M: a few groups of rows, each row roughly a mix of its group's hidden directions:
M (136 x 10):
-41	-9	15	29	9	5	2	-27	40	6
-40	7	-2	-14	-7	23	-7	22	26	43
0	-29	-15	22	3	-13	21	-24	36	-37
1	36	-14	-10	22	1	0	20	22	49
-31	6	-16	-9	12	-3	32	-10	-2	52
-18	13	1	-8	16	43	15	-41	12	25
-18	1	5	2	-2	16	43	32	-9	42
-1	22	-2	18	40	24	-25	41	-7	3
1	-17	9	14	14	-4	11	-46	45	-18
-26	10	-9	-13	35	-43	-10	-17	-6	29
-30	-21	22	35	14	4	10	-23	38	-3
-33	9	1	-14	-15	7	19	8	-49	-31
32	-4	10	-21	-3	-36	-34	9	13	34
7	-40	20	35	0	-26	11	26	10	-22
12	34	10	-7	9	-7	-7	-40	33	32
25	-8	21	8	13	-38	-26	24	16	33
0	4	21	-5	7	2	35	51	17	28
15	-15	-8	20	-29	-45	-9	-2	-35	-18
12	-44	33	11	-13	-23	-9	35	10	-6
7	10	-13	-16	-36	-7	-50	-2	-13	29
-18	-47	31	23	32	6	-4	-13	9	-8
5	41	-39	-23	-6	-1	-9	6	-36	11
32	-22	6	-25	-19	2	-33	-15	-18	-35
11	-17	15	-23	-35	-10	-4	33	37	-21
19	-13	0	19	-5	-49	42	15	3	-8
-27	39	-16	4	-3	7	22	3	14	45
-22	-4	13	-12	-18	-10	10	42	-26	-40
16	37	-14	-17	-35	-4	-20	24	29	-16
-7	-5	-8	5	-24	33	-10	-11	-12	-56
-7	0	30	25	2	-8	45	24	-33	4
-22	23	-6	-26	-16	11	9	-31	21	43
-15	4	-6	-8	9	-27	39	32	20	37
-10	18	-16	-10	-40	41	-14	-20	-5	-27
8	-18	1	8	-12	8	7	37	-12	-57
14	25	-22	-9	-47	14	-15	2	-35	-10
-40	15	-11	17	-1	-18	-29	-11	3	43
17	1	-12	21	16	-2	-57	11	29	6
-15	5	-6	2	-24	14	-47	-36	7	28
-32	-37	10	35	-8	19	8	20	23	-15
14	14	3	28	24	-36	8	46	-6	-7
9	5	-23	-25	6	8	-30	30	-8	46
14	-38	25	0	6	40	-7	34	-6	-14
-28	1	7	22	3	18	37	29	33	20
14	-12	20	-1	27	-7	-48	35	-20	-1
-9	37	-4	-38	-7	-10	-15	-22	20	35
9	28	11	17	24	-25	18	30	18	37
11	50	23	-26	16	0	-1	-5	16	32
8	-44	31	23	16	-17	-18	14	29	-1
-2	26	-3	-11	-41	14	-18	-31	-33	19
5	-51	26	-7	-8	20	-8	-8	27	-25
-5	-3	18	-36	-27	27	-44	1	16	7
20	-2	20	45	22	-3	14	-18	8	38
9	-51	-4	14	6	31	-2	35	18	0
12	-23	18	27	17	-37	13	-10	-28	30
-7	-21	40	4	18	10	-14	0	50	-13
-15	16	-11	-20	-50	-29	-22	-18	11	12
36	11	-2	-23	-13	-17	50	-23	4	2
-15	-17	2	24	25	-6	30	14	29	-41
-1	12	-12	20	48	35	29	-7	-4	-18
-34	-35	-10	-15	-22	-4	-13	21	-12	-37
-9	4	-7	18	-27	-7	-56	10	-1	30
-2	-7	31	29	47	25	-11	-3	20	11
-8	49	0	-21	-17	-18	4	11	-35	23
35	-19	-4	23	7	-3	-21	47	4	-24
-15	-23	4	3	-42	-46	-10	-19	14	6
-5	2	25	34	-9	-27	18	40	-29	-1
19	-14	-9	-3	13	19	-13	-32	54	10
-9	-40	-5	-9	-21	-30	-5	34	33	7
11	39	-6	-20	-14	-3	-12	-6	-9	53
8	-54	24	17	11	-10	-5	23	11	-26
11	-49	11	7	10	-15	-4	19	-4	-44
10	-21	-37	14	-31	11	-16	-28	-3	-34
-28	-28	-5	23	-6	-28	38	19	-13	-20
30	-39	39	13	14	-15	-7	14	1	-24
10	-11	0	40	31	1	-18	30	18	33
-18	-49	15	28	0	21	8	15	-10	-28
12	-10	-3	-8	8	1	18	0	6	-68
-6	23	-16	-3	28	38	36	-25	-6	20
-26	9	10	-17	-32	-30	-27	18	-5	-35
17	32	-17	-6	-35	4	-41	2	-13	-26
18	8	9	-13	6	28	-31	46	-28	8
0	12	-16	-11	26	29	23	33	-22	35
25	-13	30	18	43	-25	10	3	23	-15
22	15	-9	-41	-30	-21	-19	31	-12	11
-5	-4	20	-18	12	26	7	27	-17	-53
12	-21	-3	15	-1	-21	-41	3	-15	-48
5	-23	37	19	-4	20	5	32	-2	40
-18	-34	9	-26	11	33	35	-21	1	-17
47	-2	24	-36	18	-19	13	-6	0	19
-12	-34	-14	12	-6	-2	0	21	-33	-46
-13	-50	-13	30	-18	1	27	-3	11	-23
-9	-40	31	17	16	16	24	10	33	15
-13	-30	-12	5	-40	-25	-20	4	-19	-34
6	-29	33	3	-1	-33	-12	34	31	0
-9	29	-10	-30	-17	13	-39	-34	-11	16
-1	50	-7	-18	-3	-26	-9	7	-39	-10
-28	41	-7	10	-14	-27	-14	-11	-13	37
23	-26	-3	-29	-16	-4	-30	-18	-36	-24
15	9	-16	-2	-20	-3	47	25	40	4
30	-26	7	35	-22	-30	-19	14	-3	-24
0	27	2	-33	-12	-10	2	-44	14	34
-24	16	-4	-28	-31	-15	-13	16	41	22
2	-14	17	-4	40	3	2	-7	49	28
-5	30	1	33	5	-23	-6	35	-11	38
-36	10	-14	-3	-28	25	3	-3	27	40
-21	-46	-3	9	35	-13	6	2	29	21
31	-26	23	15	36	0	14	32	-5	-20
0	32	-22	-27	-6	-9	-30	6	-36	29
-14	21	-35	23	-10	-48	-8	-1	-19	-15
21	-15	13	-1	16	29	-2	-12	56	14
9	-43	-16	44	-5	4	-7	2	-30	-13
-2	12	-1	-17	32	-9	-24	-40	28	30
20	-34	3	18	-23	-11	24	21	-29	-32
29	-30	13	43	18	10	14	-29	3	13
24	22	29	22	1	-6	-31	11	19	40
-17	-47	-8	23	11	-5	-6	-41	16	-13
-10	7	-5	3	2	-14	-32	-9	-53	-32
3	36	-27	18	43	-19	20	-14	-11	-12
29	29	28	-18	28	28	7	-15	12	-23
-1	-31	10	12	1	-5	23	54	15	-20
11	-34	-23	-20	-1	8	-26	-24	43	-3
8	7	16	-50	-29	19	-17	-12	21	21
-14	-28	17	27	-19	-41	4	34	6	11
7	18	-4	-38	14	6	50	-16	-13	20
-2	27	-9	-43	-12	26	-28	-17	-12	26
2	-20	31	14	15	15	43	25	-23	-20
-18	7	-19	-12	-5	-10	-38	-22	-44	22
25	16	-19	16	9	-3	5	58	-11	16
20	3	-1	-30	-18	-8	19	5	-27	51
10	8	16	3	-14	8	47	45	21	4
-7	-21	18	-22	13	26	25	31	-7	-41
-2	6	-13	-6	26	46	-22	3	-23	-37
-11	6	17	1	-1	-7	17	56	-37	-4
-13	39	12	-46	-17	-19	-9	-9	25	-4
-10	-46	0	31	-11	1	27	-12	19	-30
0	15	-9	31	2	8	20	20	-57	1

the one row of each list that fits no group (the others fit one group, some only roughly):
  z343: -31	39	-17	-5	-6	-26	-36	-16	14	11
  z621: -25	22	-29	-11	-24	-2	4	23	-46	5
  z700: 13	-36	20	-6	10	40	-20	-9	32	-17
  z35: 25	-22	11	16	8	26	-1	28	11	-48
  z470: 14	-33	-33	15	-1	9	-25	5	-3	-45
  z845: 1	32	2	-21	29	-15	-35	5	-39	9
  z353: 22	-16	3	6	23	12	8	38	22	-44
  z396: -10	5	-18	-4	-9	26	-1	-34	-40	-37
  z688: -24	9	2	-18	3	27	46	-5	37	12
  z710: -1	-13	29	5	27	11	-8	-42	41	6
  z810: 19	34	-6	-53	1	3	-11	9	-1	29
  z84: 25	27	-22	-29	4	-40	-22	-9	-6	23
  z576: -15	27	3	9	30	11	24	-45	5	26
  z786: -7	32	14	15	11	28	13	-30	-17	40
 | z700
  z178: 4	-6	-19	-9	-10	-9	3	17	-31	-59
  z510: -24	3	-29	-28	-34	37	19	-12	-8	5
  z883: -21	2	-19	1	-16	-4	-44	12	-30	-36
  z256: -14	8	0	-23	-5	58	18	-17	21	13
  z596: 13	-34	15	16	-38	-18	17	-14	13	-34
  z16: -4	42	10	5	-34	-13	-33	-9	-31	8
  z767: 22	31	24	-5	25	11	42	26	-1	12
  z448: 2	7	12	15	11	-24	34	14	10	-53
  z690: 15	-30	-8	19	16	11	42	18	3	37
  z955: -31	30	-29	5	0	-34	-32	2	-5	21
  z463: 18	-39	20	7	7	-16	-40	-14	-20	-24
  z338: -20	-37	19	28	-18	6	28	23	-22	-16
  z457: 0	24	0	4	4	-1	-10	65	-14	-14
 | z16
  z533: 9	16	6	40	16	-9	9	41	-35	-9
  z37: -3	52	-19	0	-33	13	-19	7	-5	24
  z875: 28	-14	14	-2	27	31	47	1	4	-17
  z316: -5	-10	40	18	18	-2	12	28	-14	-44
  z873: -19	-16	22	7	-19	-32	-46	-19	17	9
  z645: 22	6	-3	-29	-49	-31	-22	-10	-5	2
  z273: -13	6	-1	15	25	-35	26	26	-40	-14
  z44: 4	42	-20	-30	-3	-18	-16	-31	3	27
  z158: 11	-32	3	1	-11	6	17	60	-12	-1
  z324: 10	-1	24	-23	34	36	30	-19	10	-20
  z975: 16	-30	17	-8	-20	23	-6	3	19	-50
 | z273
  z887: 11	20	4	-15	40	0	20	-15	-7	47
  z636: -17	-19	-37	2	-4	-21	-16	27	-44	6
  z494: 19	7	-26	0	-25	-28	23	-7	8	48
  z41: -1	8	-26	-12	-32	6	2	-8	19	55
  z552: -12	9	-15	-6	13	35	47	28	19	12
  z791: 7	-43	7	3	-9	0	52	22	-12	-6
  z815: 8	23	-3	-53	-4	8	1	-31	29	-7
  z374: 6	-40	1	7	-5	7	-34	-3	6	-49
  z670: 22	-13	21	-3	-15	-55	-33	2	2	1
  z617: -33	10	-12	-28	0	45	29	-10	10	-14
  z334: -4	8	9	-31	0	-7	57	24	10	18
  z737: -1	26	-17	-10	-18	-7	-26	11	-56	-3
 | z617
  z201: 23	32	-17	-42	-13	-18	-2	2	-16	31
  z289: -9	14	13	30	8	-33	-24	-11	26	39
  z190: -3	-25	17	6	24	53	2	18	20	-18
  z908: 19	12	-8	15	0	-23	-1	-22	9	-59
  z872: -21	39	-21	-7	-10	-38	-27	0	24	-7
  z878: 23	5	5	-7	11	7	-44	30	10	41
  z743: 6	-5	-11	-18	-33	-12	-36	43	-22	-2
  z440: 6	-3	-46	-5	-24	6	-31	2	-37	-16
  z310: 2	10	0	-53	9	29	10	-26	25	-13
  z288: -1	-18	23	1	-6	-21	-8	14	-12	60
  z665: -6	29	-18	-15	23	-21	-44	-6	-32	-4
  z232: 4	-6	-26	-30	3	38	-7	-25	-19	-34
 | z878
  z284: 7	26	-24	-30	-15	2	-18	-21	-45	9
  z928: 27	-5	-3	32	51	23	14	-3	15	3
  z851: 22	3	9	-13	27	19	34	-36	24	22
  z286: -12	-34	4	24	-26	4	46	22	10	-11
  z170: -6	34	1	-7	9	24	28	-27	-17	40
  z565: 30	9	10	-12	-29	-4	-50	9	-11	25
  z424: -40	25	-32	12	-1	25	7	-33	-6	12
  z235: 16	-28	11	23	-11	-12	43	8	22	-31
  z573: 19	36	20	25	36	7	13	6	8	33
  z58: 4	-23	27	9	16	10	27	-9	54	4
 | z928
  z986: -36	-24	0	14	-8	31	20	-1	37	-23
  z562: 10	50	-17	19	-6	-19	-24	21	-26	7
  z182: -13	-21	30	42	-2	-26	-27	24	9	-7
  z624: 16	-12	21	-13	30	31	-4	-33	36	-9
  z745: 31	-37	25	-9	26	-30	17	21	8	2
  z185: -26	-39	8	-20	-20	-14	40	17	-12	-9
  z271: 9	-33	-8	18	8	9	37	26	39	-13
  z965: 28	-9	7	12	12	-27	-30	7	-50	-1
  z796: -38	-33	-7	17	-6	-33	2	18	4	-34
  z490: -26	-26	2	25	-31	-3	39	-4	-13	-27
  z335: -4	9	-1	27	11	-32	-27	9	-8	50
  z832: 7	-15	5	-1	16	37	34	38	-9	29
  z268: 25	18	-21	-15	-11	26	-12	-37	-26	-29
 | z796
  z282: 18	29	-10	27	34	27	-6	19	-28	17
  z709: -18	4	-11	-30	-4	17	27	-31	-29	34
  z834: -35	44	-31	11	20	11	-6	-19	-1	16
  z137: -4	44	-24	-28	-14	22	33	-12	4	-8
  z784: -38	-6	15	14	-2	-28	24	18	-36	23
  z337: -15	-51	10	10	0	-27	-4	16	-20	-31
  z910: 8	-22	25	7	25	25	11	3	37	-38
  z332: -13	8	-30	3	-42	-22	7	-2	-44	5
  z823: -4	5	-7	15	5	-37	38	9	7	-46
  z689: -12	-12	-20	8	7	-17	23	53	-20	-24
 | z337
  z251: -12	-13	-6	13	-15	-1	-18	12	-57	-31
  z447: -30	-3	21	9	11	-26	-16	17	49	15
  z590: -8	1	21	-6	14	12	11	-27	53	28
  z394: -13	-28	-13	24	17	-35	15	12	1	-42
  z911: 7	-25	10	1	41	19	40	-17	15	-22
  z666: 36	2	-17	-15	-18	-19	29	34	-28	-12
  z635: 23	-37	29	7	19	-22	-29	10	-3	28
  z398: -14	-30	-18	22	-21	1	-11	-28	-25	-39
  z250: -2	9	1	-11	9	49	45	-18	13	14
  z833: 9	-12	6	10	-35	-52	-9	32	3	-4
  z559: -25	-13	-2	22	43	-13	42	9	1	15
  z514: 39	-6	-20	8	-16	23	-4	-6	28	-41
  z260: 11	-33	7	41	-9	-32	-20	14	24	14
  z221: -18	-5	-18	38	-1	13	35	-33	-3	-28
 | z911
